First come named turns, each shown by rows before and after it. For each pair of rows after them, which turns, in which order, take the first row to the second? The first pair is done for you.
turn X:
[-15  -2  -8   6 -19   6  20 -10 -24   2   4  -9 -11  10 -15 -14 -19 -27
  27  -9 -12  20  18 -31  18 -15   5   8  11  -3  27  33  -7   7 -13  -1
 -11  21 -35  26 -36 -30 -31  17  27] => [-10   3 -10  11 -11  12  24  -7 -22 -17   6   2  -5  10 -10 -20 -11 -29
  -4 -15  -2  21  -2 -37   7  -1  10  13   0 -19  17  18  22   8 -26  -1
   6   8 -19  45 -33 -51 -28   6  31]
[  2   7 -26 -28  19 -11   7   7  17  37 -29 -13   8  -6  15  36  -6 -14
  42   6  -6   3   0  29 -14 -13 -44  14  26  17  13  16 -15 -16  17  25
   5  -3 -22  -4   3  42  20   7  -6] => [ -7  -8 -35  25  15 -16  12  -3  10   0  -8   1 -15   3 -19  16 -12  38
 -30   3   1 -10 -18   2 -28  31   7 -17 -14 -20  -5 -20  18 -48  -3  13
 -17  -7 -33 -31  20   6  -9 -24  34]
[ -8  22   3  -9   9  28   0   9 -22 -13   3  -5  16 -12  10  -2   5 -35
  24  -5  -4  28   5 -20   8 -14   2  17   7  -2   9  15   0  18  -7  -7
  17 -14   8  23 -10   2   6   9   3] => [-23   5   0  14 -13  16  -2  -2 -23 -12  14 -10  -6  -5 -27  -8  -5   4
  18   1 -17  23  18 -26   8  -4  28  -5  -3  -1  11  11 -18  -3  -5 -14
 -19   5 -26 -12  -5   5 -18   6  19]
[ -3  -9  -6 -16 -62  12   7   2   2  -2  -4  -2   3 -63  -3 -16 -19 -35
  45 -24 -16   4  32  -4  16 -41  -7 -19   6   3   0  26 -34  40 -38  16
 -11  46 -21   1   6  34 -16  47   3] => [ -4 -15 -11  24 -48  17  10   5  -5 -45  14  20  -2 -61 -12 -34 -15 -13
 -33 -30   3  -6  -2 -27   0  -2  28 -36 -33 -41 -26 -12  19  22 -60   9
  -4  28  -4   4  16 -14 -31  14  34]
turn U:
[ -3   3   4  -5   3 -13  24 -10   0  -7   1   6 -15   2  -1   4  -6   6
   1   0  -4   4  10  -2   8   0   2  -6   2  -8  -3   2 -14  -9   4   0
 -14   2 -10 -14  13  -5 -17  15   1] => [  2   6   7 -14   8 -13  19  -4   3  -5  -8   6 -11   0   8   4  -4   0
  14   2   0   4   9   7  12  -7 -12   6   9  -1   1   9 -16  -2   8   1
  -8   1  -2  -7  11   2  -9  16 -10]
[-20  -7  13 -20 -34   4  19 -21  10  14  48   1  15  15 -19 -37   3  -5
   5   2 -26  23  36 -20  -6  -4   8  -8  11  -2  42  36 -31   1 -16  -4
 -44  11 -50  -5  -4  11 -19  33  -5] => [  6  -3  20 -57 -11 -12   8  -2  29  39  33  -2  38   6  40 -15  18 -21
   9   9  -1  12   4  19 -22 -14 -36  21  23   9  31  38 -16  18  -1   2
 -13 -15  -3  13  -7  27   9  32 -36]
[ 15  20  12  21  28  14 -15  24 -32   6   4 -21 -25  31  -7  26 -11  16
  25 -21  36  -7  -1  -1 -18  20 -27 -11  16  19 -16   4   4 -48   6 -66
   1  29   5   2   8  13   2  52  -3] => [ 16  19  16  22  29  12 -16  23 -31   8   5 -20 -24  33  -7  25 -14  16
  23 -20  36 -10  -3  -1 -21  22 -26 -11  14  19 -18   5   6 -50   5 -67
   2  23  10   1   8  13   1  51  -4]
turn P:
[  8 -11  -5  13  -2  14  -9 -11  11 -23   5  22 -43   2  -9   5  17  13
  27   7   0  -5  54 -29  22 -28  24   5 -23  23 -11  23 -61  17  26 -10
  -9  22   1  -2 -21  28 -10  21  15] => [  7   1  -3   9   8  34  -2  -6   3 -37   2  28 -27  -5   3  -2  23 -15
  23  -3   6  13  45 -37  28 -29  21  15 -24  12 -11  21 -48  30  18  -9
  16  18  20  28 -25  10   0  22  12]
[  9  -3   1 -25  12  -4  11  18 -13  24  10 -33  -1  16  30   3  -7 -13
  40  -3 -26   9  25 -16   1 -20  -9  39   3  23  -1   7 -20  41 -14   9
  22   8 -17  20  19  -8  -3  17  -3] => [ 13   1  -1 -22  21   3  13  29 -14  16   9 -25   6  11  43   1  -1 -18
  20  -7 -15  12   9 -18  -6 -11 -10  43  -8  11 -10  -4   2  43 -20  11
  36  -6   2  34  20 -23   3  10  -3]
[ -1   9  -6  11  17  15  -2   7   3  -6  -3  -1  -6   2   4  -8   0  -6
  -4 -11  -5  -1   0 -12   1  -6   8  -5  -1 -14   9   0  14   1   3   5
   6   8  -3  -4   3 -14  -2   3   3] => [  0   7  -6  15  16   9  -1   5   6  -4  -3  -1  -8   2   5  -8   1   0
 -10  -6  -1 -10  -4  -9   0  -3   6  -6  -1 -15   5  -2  18   0   4   5
   3   4  -4 -11   5 -13  -6   1   3]
turn C:
[  4  -7  -9  -2   0   1   1   3  10  25  -2   4  -9  -6  17  10   2 -10
  19  -2  -5   6  17   6   7 -15  -7   3  10  14  13  -5 -17  13   8   5
   0  -4 -16  -1  -6  10   3  17  -8] => [ 10  -6  -9  -4   2   1   1   5  14  25   0   6  -7  -4  24  11   0 -10
  14  -2   1   4  12  12   6 -13 -12   7  11  11  11  -9 -13  12  10   1
   3 -11  -8   2  -8  10   4  14 -10]
[ 20   4 -13  -4  13  -8   7  14  46  15  17  18  49 -20  20   7   7 -31
   2   0  17  23 -17  34  -3  -3 -14 -11   2   9 -25   4  -8 -20  28   3
  -3  11  16  13  -5  -2  -6  -4 -30] => [ 15   7 -14   0  15   2  11  12  43   5  19  19  51 -21  17  -3  11 -39
  -3  -5  11  30 -17  29  -2   0 -10 -12  -2   1 -26   2  -2 -17  17   5
   2  12  18  28  -8 -14  -5  -2 -25]
[  8   0   8   3  25  -9  -5  10   0 -14  -6  15   9  -1  30   3  12  -3
 -29  14  19  -6 -40   7 -15   6 -21  20 -12 -13 -15 -12  38  -2   0   0
  29 -31  30  17  18 -23  23 -19 -18] => [ -5   8   8  17  25  14   5   4  -8 -35   1  23   7   2  15  -9   6 -16
 -31   4  11  12 -27 -15  -1   8  -4  16 -16 -25  -8 -11  36   2 -11   1
  31 -21  22  33  12 -39  20 -14  -8]
Pairs:
(two turns a pair)
[ 13 -23  -5  28 -40   3  -2  -5  -9   3   8  11 -13  11 -24  11 -30  20
  13   6 -16   5  29   3  -2 -18  -6   6  -5  20  10   3 -26   5 -20 -37
 -53  -4 -34 -10  13   5 -17   8  15] => [ 29  -9   1  -5 -14  11  -3  12  -3  13  -5  16  20   2  29  27 -16 -22
  18   4   6   9   3  24  -6 -28 -46  39   6  23   4   4  -4  29 -17 -29
  -8 -28  15  29   5   3  16   7  -9] => P U
[-18  -7 -13 -12 -16 -25  12   3 -12  14 -12   3  19  21   4 -16 -16  -3
  15  20  -9   3 -26   5   4  16   0   1  14  10 -11   1 -15   5  24  -5
  10  -1 -25 -27   9  12  19   3 -14] => [-21 -11 -16   2 -18 -25  13  -3 -15   5  -8  10  17  22  -1 -21 -16  10
  -5  19  -8  -1 -30  -1   2  26  11  -5   8   0 -16  -6  -4  -1  23  -7
   5  -3 -28 -31  11   4  13  -5  -3] => X P
[  7 -24   9   4  -1  -9 -14   4   5  25   0  -3  -6  -3   8  -1   3  20
  -4   7  -4 -19  -8   6  -2   4 -13  -2   1   6  -2   4   4 -13   3 -16
 -12   1  -2 -22   2   5  -1 -26  -5] => [ -5 -10   8   6  -9  16  -5  -6  -5  13  -2  -6  -4  -1 -10  -7  -8  -1
  19  -4 -20   0  17 -11  14 -10  -3  -5   6   7  10  17 -14  -4  -1 -11
 -13  15 -16  -8  -5   2  -5  -9   1] => U P
[  3   7   7  -4 -17 -13   2  -2  20   8  -2 -28   4  -3 -13   3  -7  12
   1  -1   2   5  -3  16  -3   7 -16 -24   5  13 -14  17 -11  11  10   9
  -5  12 -21 -16   4  33  -5  -6   1] => [ 11  14   6 -13 -10  -7   4   3  22   6  -8 -25  15  -7   0   7  -4  -5
   6  -1   5   8 -12  18  -2   2 -27 -16   8  13 -16  19  -7  18  11  10
   6   6  -6   0   2  31   8  -5  -8] => X X
[  8  -5 -12  15  19 -10  -2   2 -16  -2  19   4  -1   1  -8  -3   4  33
 -27   5  13   2 -16 -19 -11  19   4 -20 -15 -19 -14  -6  21  -7   3 -16
  -3  -2  -3  -5  10 -16  -3 -11  10] => [  2 -10 -12  16  13 -11   1  -5 -13   4  19  -1 -10   7 -21  -2  -1  38
 -14   6   0   2   1 -21  -2  10   9 -27 -10 -11  -7  -1   1 -13   4 -17
 -14  13 -25 -17  11  -3  -8  -2  14] => C P
[ -9  40  -6  -3 -22 -15  15   9 -17  19   6   9  28  12   8   5  29 -52
  48   5 -15   5  28  29  20 -25  13 -13  12  29 -16  40  13   4  -2  -8
  11  -4  14  13 -20  25  12 -12 -20] => [-21  21 -12  27 -41 -32  15  -3 -15  13  18   7   1  20 -27   0  19  -8
  25  11 -21  -7  33  23  10 -10  42 -39  -2  24 -20  33   7 -20  -1 -18
 -23  10 -14 -27 -10  24 -15 -24   3] => P X
[ -5 -29  12   4   1  58  32  16  15 -22  32  -1  37  -8   0   7  -8  13
  37   2 -15  21  21  -7  40   2  17 -10  -1  -7   2  24 -11  27   0  16
   1  20  23  44  14  -1  44  34  -3] => [  1 -33  15  -5   5  46  25  23  22  -8  25  -6  39  -9  13  17  -4  15
  44   6 -11  13  17  12  34  -3   5  -2   5   1   2  23 -10  28   8  15
   7  14  34  41  15  11  51  34 -13] => X U
[-13  -8   3 -10 -27 -12   0  -9  -4  14  -5 -14 -22   4 -25  -5  -2  11
  32   8 -24  -2  31   4   3  -8   1 -12  13  30   8  11 -38   1  13  -3
 -29  25 -31 -18  13  21 -25  14   4] => [ -9  21   3 -16   2  31  12   1 -19 -23  -6   7  15  -6   5 -15  16 -50
   9 -14 -10  27   8 -21   8  -5  -4  10   7   0   2   2   8  26 -14   4
  22   2  17  51   2 -22   2   8   4] => P P
